Each path below is one point turned by a fixed rotation once a step. After each direction that follows a path, write how fast that rotation turns it, in deg/step (0 if it stays still).
Each turn is a multiple of 5 degrees from 10 to 175, or 0.
Each row of a path follows its step; steps can be skipped.
path 1
step 0: [ 34  60  10  20 -19 -20   1 -51  13  18 -24 -21 -27  25  21 -31 -56   0
  -5   5  12 -11 -10  29   5 -33  57  38  14  -6  56  33   4  19  17  12
 -11   4  21  20  10 -25  -9 -25  -6 -20  -8  16  -7 -30  23   6]
step 1: [ 17  18 -11 -52  -2 -17  34 -37  -3  54 -19 -23 -31 -16  17  14  21  11
 -64  20 -25  27  22   8 -34  16  -1  19  32  19   5 -22  49  51   1 -10
  -3  10 -11 -45  -2   2 -32  26   3  -3   1  -7  14  24 -27 -11]
step 6: [-22  47  -4  -8 -18 -22  14 -40  24 -30  45   0  -4  -8 -10  41 -22  21
 -11  10   4   2  16  37  21  -3  13  22 -24  42  36  14  30  46 -12  -5
 -16  57  34  29 -16 -22   3 -14  -2 -30   8 -16 -29 -32  45  -6]
step 8: [ 24  47 -33  31 -11  15  -9  -2  -2  -8  11  29  21  -5  -6 -18  48  33
 -53  -7  44  30   3   7  -1   4   2   1  -9 -14  38  -8 -27  19  45  32
 -18 -21 -15  -7 -34   1   4  16   4  32 -12  72  -3 -27  -2  38]
step 9: [ 27  36 -12  -5 -23  19  59  -6  25 -20   5 -21 -37  15  -3 -57   4  45
 -30   8  24   1   4  54  23  26   0  18   9  25 -15  35   6 -19  11 -12
  15  26  35  -3 -13  -7  26 -12 -50 -37  -2  -3  23  26  26  -7]
step 15: [ 13  43  19  53 -27 -21  19 -25  35  -4  20 -34  -6  -5  48  15 -28   6
 -32  11  11  12   9  29  -4 -22   3 -11  24  14   2   4  -5 -21 -24  15
  -2  16  48  52 -23  15  -7  21 -43   7   0 -11  59  33  39  12]
step 20: [ 13  21 -37  -1  46  16  -8 -57 -23  39  40 -11  37   4  15  26  24   4
  -6   3  14  12 -38  18  -9 -19  -3 -28  -7  36   9 -17 -26   4  34   3
   7 -35  23 -14 -32  12 -46  15  31  21  55 -11  25 -32   3  17]
step 26: [ 20   8 -42   4  59  -2  12 -24 -14  20  15  27   3 -27  -7 -73  38  32
 -29 -31  15  27  -5 -11  -9   7   2  14 -21 -25  12  13  -5  27  43  26
  31  -7  23   7 -38   3  -5  11  48   6  -1 -21   7 -54   3  10]
step 32: [ 36  16 -34  -4  24 -12  55 -49 -12  17 -14 -36 -22 -14   1 -18 -30  -7
   5 -16  19 -26 -42   2  22 -14  21  -6 -47 -16  18  -5  28  33  36  43
  10  23  25 -20 -32   0   0  -8  22  39 -12   7  38  -5 -28  26]
step 33: [  6  18  39  18  -5 -18  13 -47   4  -2  14  -6  30 -21  28   9 -23  21
 -22  14 -23  27 -12  36 -38 -10  44  33  57  19  43  55  23  13  -4   2
  -4   5   2 -16 -35  -4  -3  50 -33  22  22   6  35  -3   0 -19]
[  0   2   1  -3   3  -4  13   9   2  -9   3  16   0   1  -9  -7   2   9
  -2  -2  -7  20   2   0  -5   9   2   7  -4  -1  -7   1   8   8 -12  -1
  -6   3   8  -1  -2  -8   0   6  11  -4  13  -1  -9   6  -5 -10]
145
[  7   1  -4  -2  -5   8 -16  18   8   0 -11   8   9  -5 -13  -2  -3  -4
  -5   2  10  -4 -13   1   1  -5   2   0  -8  -1   2   3  -4   7   4  -4
  -5  -7   6  -7   3  -8 -13   5  -7   2  13  -1  -5  -6   9   5]
125
[ -7   0   4   3 -10  -3   6   5   7   3  -6   7   4   7  13  -4   3   3
 -18  -3  -2  -5  -3  -4  17  -1  -5  -4   2   0 -19  -3  -2 -10   5 -16
   2   2   1   0   5  -3  11   1   2  12   5   6  -2   7   3   2]
55
[ -5  -6  -9   6  -3   8   1 -11   6   3 -11   3  -2   3 -16  -5  -9  -1
  -4   1  -2   3  14  -1   2  -2  -5 -10  -5  18   0  -7   5  -8   3  12
  13  -2  -1  -2   3  -9  -2   9   7   7  -1  -2   4  -6   0 -11]
175
[ -3   2   2  -4  -3  -3  -3  -6   5 -12   3  -3  17   0  -1  -3  -3  11
  -2   1  10   1  -8   4  -2  -3   3 -13  -4  -8   2   7  -7  -8  16  14
  -2   5  -2  -2  -5   1   4  -5  23  -4   3  -4   4  10  -3   2]
120
[  2  -2  -6  -4  -8  -4  13   3   1  11   1  -2   6 -15  -2   2   4  -3
   5   1   3   3   1 -10  -4  -1 -10  -6  -4   1  -4   9  18  -3   7  -2
 -16   4   4   7  15   6   0   0   4  -5  -9  -3   5  -5  16  -3]
85
[  4   4   5  10  -2  13   4   3  -3  -2 -14   0 -19  10  -8 -17  11   1
   6  -8   5  -4   1  -7   6   3  -4   3   9  -2  -1  14  -2   6   7   3
  -5  -3 -10   1  -3   4  -4  -9  12  -1  -4   5  -4   1   7   1]
80
path 2
step 0: [ 39 -11  13 -37  34  12   4  36   3  15  24 -14   5 -13  39  -7 -20 -41
 -15 -16  30  17   5  18  57  15 -15  -8  26  15 -61   8 -44  22 -34  -8
   2 -13   0 -44  -4  -9  43  25  -6  -8   8  41  -2  -9 -12  18]
step 3: [-14 -17  28  38  -6  41 -61  35  10 -18   8  14   4  24  36 -26  -1 -24
   9   6 -39   9  -5 -11  -3  -3   8 -10  53  32  19 -66   3  18 -27 -32
  10 -27  22   0 -18 -14 -11  -1 -50 -13   8  -5  14  13  -8 -18]
step 5: [ 18 -14   9 -43  18  19  -2 -29 -44  29 -17  -6  -7   1  22 -15 -30  -4
  -9 -29  23   8  -5  20 -30 -33  31   1  84  -2 -23  34  -6  20 -18 -52
 -20  31  34  -5  19 -21   0 -13  -4  -3   4  35   0  28  -4  24]
step 6: [  7 -57  29  -2  15 -37  21 -25  13 -10   5  -5  11  23  64  47 -16 -32
  10  14  28  64 -10  59  -2   3   4  28  30   7   0  -7 -11  23  -8 -23
   1  10  -8 -23  30  19 -25  12   2  23  25  13 -15  23   5  -5]
step 8: [ -3  33   1  30   1  41 -10 -16 -34 -55  -6  27 -12 -30  27 -44 -12 -73
  23 -30  -6  28  -5  -7   6  25 -18  -9   2   9 -37 -36  14  40   9   9
 -39   3  21   2  18 -17 -31  24  -8  -3  29  -1 -12  -6  13 -22]
step 9: [ 15 -18   5 -20  20  17  19   3 -20  29  -8  -3   3   8  19 -68 -14 -38
  26  -8  -6  18   7 -20  21  25  14  26  -4  -9  31 -42 -17  45 -48 -19
 -21  11  58  -4 -11  21   4  -4   2 -52  33  -7  20  -4  12  35]
step 32: [ 21  16  52   1  24 -16  -9  47 -21  14  18 -24  -3  54  47  15 -21 -27
 -13  -4 -43  12 -18  -7  15 -13  28  25  26  10 -16  26   7  18 -61 -23
 -39 -13  -4  -6  -7 -14  -9   5  -6 -33  -7  34   2 -34  37   6]
step 34: [ 33 -35 -12  -9  -1  28   5  -3 -31 -20  15 -51  11 -16  25 -25  15 -21
  17 -17   8  15 -10  10  68  -2  39  17  55 -14  12 -13 -52  50  28 -10
   5  -7 -13   6  34 -15  25   6 -30  30  17   5  -2   8   1 -16]
step 35: [ 13 -36  27  32 -15  36  12  -6 -32 -18  -7  -7  40   3  18  -5  11  21
  -7 -15  20  23   5  25  29   3 -19 -26  33   5  44 -62  12  -4   6 -12
 -22   8  20 -41  12   7 -41  26 -33 -22  40  46  10 -23  14 -31]
step 36: [-17 -46  10  14  11  52 -20  28  35  17 -17 -19  34 -15  25 -18   0 -39
   4 -44 -13   4   6 -10   9 -14 -41 -16  41  30 -39   3   1  11 -23 -11
 -15   4  -1   1   4  31 -43  -6  -8 -57  30  -3 -28 -23  23  29]
[ -1   2  -3  -3 -13   0  -5   1  -5  -6 -18  -5   9  -1  -1   8   6  -6
  -4 -11  -3  -1   3  -3  -1  -7  -6   1   2 -16   3  10  -3  13   2  -2
  -7 -10   4   6   3   6  16  -5   3  -3 -12   2  -8  -5 -13  -4]
135
[  6 -11  10  -1   1   0   0   2   2   7   4   5 -10  -8   4  14   6   9
   1 -11  14  -2   1   2  11   4   1   4   5  -8   0   4   2   3   8  11
  -8   5 -12  -8   7   3   5   9  -2  14  -1   3   4  13  -7  -8]
65
[-10  -1  -2  22   1   1 -10  -7  -2  12  -4  -3  -7  -2  -2   9  -5   1
  -2  -9   3  -8  -5   0   4  11 -11  -2   7  -3  11   6  -9 -11  -8 -15
  -1   2   5   4   2  -4   1   4   0  -6   1 -13   6   3   0   8]
55
[  5  -5  -2   5  -1   9 -15   2  12   5 -15  -2   8  -9   1  -7  -1   0
  -8   9  -4   1   2  -4   3 -17   6  -7   4  -2  16   4  -8  -3   5   8
  -5   5   4  -9  -8  -1  -1   0   3  11   6  -3   6   1  13  -2]
45
[ -4  -7   4  11   5  -4   9  -9   2  -9 -10   5  -3  -3   5  -2  15 -11
 -10   1  16  11  -7   6  -4   3  -7  -6 -17   3   4   5  11  -4   0   5
   9  -2   7  -9   4   6   8  -1  -2   4   2  -3  -1  -7   5   3]
160
[  2  -1  -1  -3   4   3  -8  -8  -4  -9   0  -4 -11  -7 -18  -4  -5  -4
   0 -12  -1   3  -6   1  -4 -12  10  -6   4   5  -6   9  10   3   7   6
   0   2   0   1   9   8  -8   8  11 -14   3 -15  -6  10  -1   4]
115
